(in the rows, 128 means zero)
A single turn carries every row of the set below to another of its rows. Some are shown first; where does it send the rows asked next?
J_287: [131 154 146 138 122 116 141 137 101 136  95 103 131 135 153 116 156 144
 130 128 121 121 117 128 122 122 167 119 122 135 163 151  92]
J_543: [145 110 120 119 130 146 124 106 136 133 131 107 107 136 175 103 145 149
 124 150 145 147 166 115 145  96 136 121 162 111 105 153 101]
J_594: [137 177 155 152 131 132 145 138 110 138 117 123 108 139 161 125 139 146
 133 123 118 114 113 144 113 117 162 114 100 148 162 161 100]
J_310: [149 119 136 118 145 164  99 112 146 125 120 128  99 132 172 103 137 140
 116 145 122 140 155 114 151  99 135 102 164 108 101 138 115]
J_49: [150 140 134 156 130 115 156 117 107 131 108 115 118 138 160 110 136 125
 120 119 110 111 122 128 105 108 175 117 110 161 168 167  88]
J_786: [140 123 128 107 151 153 128 121 140 108 128 129  99 127 175 109 142 143
 130 129 143 131 163 108 139  96 137 113 158  94 104 140 114]
J_696: [123 102 154 157 158 149 148 111 155 137 149 134 148 108 128 138 153  94
 102 137 122 127 133 154 113 110 106 105 116 127 170 140 139]
J_390: [144 150 143 164 116 110 155 130 107 127 119 116 115 142 160 126 138 142
 133 126 110 124 118 134 112 120 176 129 114 135 156 159  98]
J_70: [118 119 170 155 168 147 134 111 139 134 162 125 171 110 135 123 150  93
  97 139 122 136 137 142 102 118 116 101 121 147 143 136 119]
J_667: [102 137 122 126 120 183 127 131 120 136 112 141 127 152 167 134 102 117
 102 157 120 135 105 135 131 116 132 129 150 136 146 162 121]
J_567: [138 112 137 110 134 163 131 128 154 114 131 126 103 125 167 124 152 143
 134 144 143 150 165 114 146  98 140 122 166 111 104 149 123]
J_421: [129 116 122 139 127 164 116 114 124 122 139 121 130 110 141  95 130 140
 114 128 117 100 124 138 122 132 151 101 156 111 144 176 178]
J_872: [120 116 148 160 156 158 132 119 152 129 164 130 153 113 134 132 152 110
  81 118 129 138 135 146 105 103  89 102 113 131 147 136 123]
J_564: [114 124 112 156 121 156 161 117 102 107 114 132 128 138 134 117 133 120
  90 115 127 153 143 161 135  97 140 104 118 147 116 148 155]
J_692: [134  99 170 133 162 157 126 101 156 150 146 124 151 119 123 128 144  94
  96 134 130 134 142 154 107  96 109  93 117 134 146 160 130]
J_926: [138 161 143 164 127 128 130 129  86 131 101 121 113 135 150 112 135 143
 116 124 118 120 128 135 130 103 159 137 110 150 160 156  86]
J_419: [132 109 160 152 171 156 122 103 132 130 156 123 147 109 132 118 147  93
  80 127 125 146 129 127 112 106 113  93 100 135 153 145 140]
J_201: [146 100 143 114 141 165 120 109 140 104 119 118 121 145 184 104 151 139
 142 141 135 134 155 124 139  91 124 106 153 107 105 130 111]

J_692 goes to J_49
J_310 goes to J_419
J_696 goes to J_390
Now find these:
J_287 goes to J_201
J_667 goes to J_421
J_872 goes to J_594

A single turn carries every row of the set below to another of its rows. Some are shown first; where does it send the rows asked next?
J_978: [123  79 151 133 138 148 122 107 136 136 110 118 139 139 138 149 145 124
 110 122 146 142 110 132 123 126 167 123  93  85 122 122 114 118 118]
J_909: [ 93 138 135 145 154 143 134 149 139 140 128 126 110 104 136 144 174 119
 118 127 109 126  95 112 122 109 155 133 102 134 107 147 131 145 139]
J_729: [108 116 116 137 124 127 120 136 117 121 165 118 124 169 158 129 104 141
 116 121 113 139 129 139 124 146 135 147 123 131 152 120 128 145 119]
J_302: [ 89 131 128 141 157 130 133 143 134 137 126 133 113 103 140 145 178 119
 113 128 113 128  93 110 123 105 154 135  97 139 108 134 132 149 131]
J_712: [168 147 124 119 147  99  92 141 100  88  99 114 109 141 141 119 100 139
 102 137 150 117 120 133 125 112 123  86 113 113 135 145 117 131 136]
J_848: [140 131 125 122 148 123 136 146  84 114 117 135 115 116 121 148 131  98
 117 106 119 113 104 121 109 115 144 134 108 117  85 154 143 141 162]
J_221: [140 144 124 138 142  98  93 116 127 125 121 117 139 133 123 123 148 130
 125 166 138 109 129 136 107 127 110 126 132 137 156 103 132 149 105]
J_290: [148 132 106 131 144 113 150 151 131 134  85 102 103 133 119 124 146 114
 108 115 113 170 130 125 133 159 115 133 125 128 115 143 114 107 124]
J_547: [133 112 113 143 136 116 120  86 130 124 161 121 121 133 138 127 102 139
 145 137 128 135 125 141 114 107 153 157 135  96 116 127 139 129 137]
J_130: [123 108 122 147 134 114 115  97 124 115 157 114 133 135 123 142  97 145
 147 131 128 118 125 134  99 100 142 144 139 106 119 123 142 131 140]
J_125: [130 120 131 112 131 129 162 146 118  91 123 110 116 128 131 130 118 117
  97 146 129 103 153 100 123  79 113 131 132  98 118 140 118  99 117]
J_424: [143 122 129 145 153 134 148 113 140 140 119 150  95 143 148  97 147 124
 127 123 141 143 127 127 123 119 146 170 119  78 123 139 115 123 133]
J_865: [112 117 116 115 162 120 131 128 121  97 101 111  95 137 137 132 135 156
  92 160 118 100 146 128 123 103 105 125 137 137 142 176 103 117 153]
J_375: [122 127 149 134 166 121 110 101 135  93 116 110 111 142 145 143 135 154
  97 151 121 142 106 125 150  97 142 143 103  78 137 129 101 128  92]
J_641: [169 154 122 136 155  95  92 146 117 107 107 114  98 127 150 104 118 136
 103 115 137 140 101 140 119 119 139  98 112 116 111 145 128 136 151]
J_574: [129 129  92 125 136 115 130 118 129  95  99 118 108 120 143 126 124 133
 113 139 124 105 122 106 164 110 147 115 114 103 125 159 129 102  65]
J_862: [106 118 117 119 163 112 126 129 125  87  97 113  89 131 143 126 132 148
  96 160 114  90 129 125 134 107 116 126 126 130 143 182  97 116 124]
J_977: [109 109 122 116 160 126 124 132 115  94  93 102  92 134 139 134 136 153
  98 156 115  91 141 131 124 109 109 134 136 136 144 175 103 120 141]
J_282: [127 117 131 120 116 126 161 151 118  86 116  93 106 123 133 131 118 125
 102 146 143 107 150 105 128  99 112 121 129 103 123 138 128  98 128]
J_372: [108 112 121 117 157 125 126 133 119  97  96 107  91 137 137 128 143 151
 100 154 128  91 143 128 114 111 107 126 135 139 136 173  97 118 152]
J_887: [139 131 138 114 153 111 126 141  97 112 111 140 126 114 116 150 134  96
 119 114 125 101  89 120 118 113 137 140 107 119  93 153 146 157 149]
J_483: [127 126  93 116 124 120 130 119 116  98  99 130 113 119 146 137 124 111
 120 122 126 118 119 117 162 117 148 117 108 109 129 158 127 100  64]
J_958: [133 124  87 133 114 123 131 124 124 123 117 129 124 125 145 139 111 113
 135 110 139 144 123 111 143 136 159 114 111 112 130 126 137 100  77]
J_113: [152 146 136 126 161  98  95 129 122  95 113 129 133 121 123 132 146 122
 110 163 129  78 108 128 125 104 121 130 110 118 139 132 138 166 111]
J_773: [119 126 158 129 144 144 122 103 130 139  90 116 110 124 129 123 109 156
 173 132 148 137 110 111 126 111 111 139 126 121 141 117 125 133 122]
J_499: [149 140 109 133 150 115 148 146 124 132  81  96 101 133 124 122 141 115
 111 107 121 171 126 118 135 158 118 134 125 120 113 140 107 116 128]
J_994: [128 139 151 131 166 118 112 100 131  98 115 110 117 137 145 134 138 154
  92 144 122 136 111 122 149 104 144 139 105  73 136 133 102 121  85]
J_889: [139 129 154 134 173 139 120 110 129 149  78 124 104 112 127 129 134 136
 162 136 137 136  93 101 124 100 122 132 114  99 116 135 116 127 132]
J_859: [107 159 119 132 130 132  90 115 110 126 110 129 122 123 107 154 123 147
 120 116 169 105 113 157 125 140 129 113 111 143 136 131 119 140 130]
J_832: [147 133 126 127 152 136 125 114 105 138  88 126 124 109 138 149 149 121
 102 156 141 102 111 162 111 118 113 100 115 109 133 110 107 134 153]
J_64: [103 107 113 138 129 121 113 142 111 118 158 125 124 171 156 137 105 137
 114 118 115 135 130 136 126 145 141 153 129 128 146 122 133 144 113]
J_766: [107 141 127 139 166 128 132 159 148 141 126 129 103  99 141 127 166 123
 114 116 113 141  90 119 123 114 154 132 104 139 112 141 130 144 143]
J_405: [ 91 134 126 143 162 134 135 146 141 141 122 133 114  99 136 140 173 120
 106 121 113 128  92 118 125 108 153 134 103 138 102 146 132 149 135]
J_661: [122 122 140 129 153 144 138 112 124 111  98 152  93 149 156 114 165 114
 104 130 156 115 132 124 136 115 134 144 115  84 139 142  86 113 118]
J_739: [110 160 112 133 132 127  91 110 113 122 103 123 128 123 103 156 126 148
 133 115 166 107 113 156 130 138 124 112 110 139 142 131 125 138 126]
J_840: [122 115  91 145 108 117 146 132 112  88 111  87 103 131 126 146 128 138
 124 118 170 128 137 104 117 141 133 123  96 141 140 145 140 123 130]
J_911: [112 109 113 134 132 120 120 135 116 116 164 127 122 173 162 127 114 132
 111 127 107 142 134 142 116 148 137 142 128 126 153 124 128 142 118]
J_79: [167 161 124 129 147 100 113 160 120 123 106 120  93 120 143  99 124 130
 106 105 128 137  98 124 131 124 138 101 111 112 115 138 131 147 152]
J_205: [128 108  96 143 137  97 122 124 115  98  95  92 109 138 135 145 159 126
 120 112 143 157 111 100 116 145 149 132  73 141 117 145 131 134 141]
J_796: [ 96 118 121 135 132 132 111 135 114 115 152 126 116 162 150 128  97 148
 133 123 125 138 134 138 130 153 128 143 121 137 156 124 134 142 112]
J_682: [151  93  91 117 135 105 124 126 106 130 103  87 138 146 143 139 119 125
  86 143 142 137 136 126 124 135 114 123  96 128 112 119 109 125 109]
J_318: [123 127 139 124 143 149 108 100 123 134 101 115 104 132 122 125 103 159
 180 121 146 128 110 114 128 126 119 139 124 111 147 133 140 141 118]

J_712 goes to J_889
J_221 goes to J_661
Now find these:
J_682 goes to J_832
J_977 goes to J_405
J_372 goes to J_302
J_290 goes to J_859
J_282 goes to J_887
J_125 goes to J_848
J_862 goes to J_766
J_574 goes to J_79
J_499 goes to J_739
J_424 goes to J_840
J_865 goes to J_909
J_773 goes to J_483

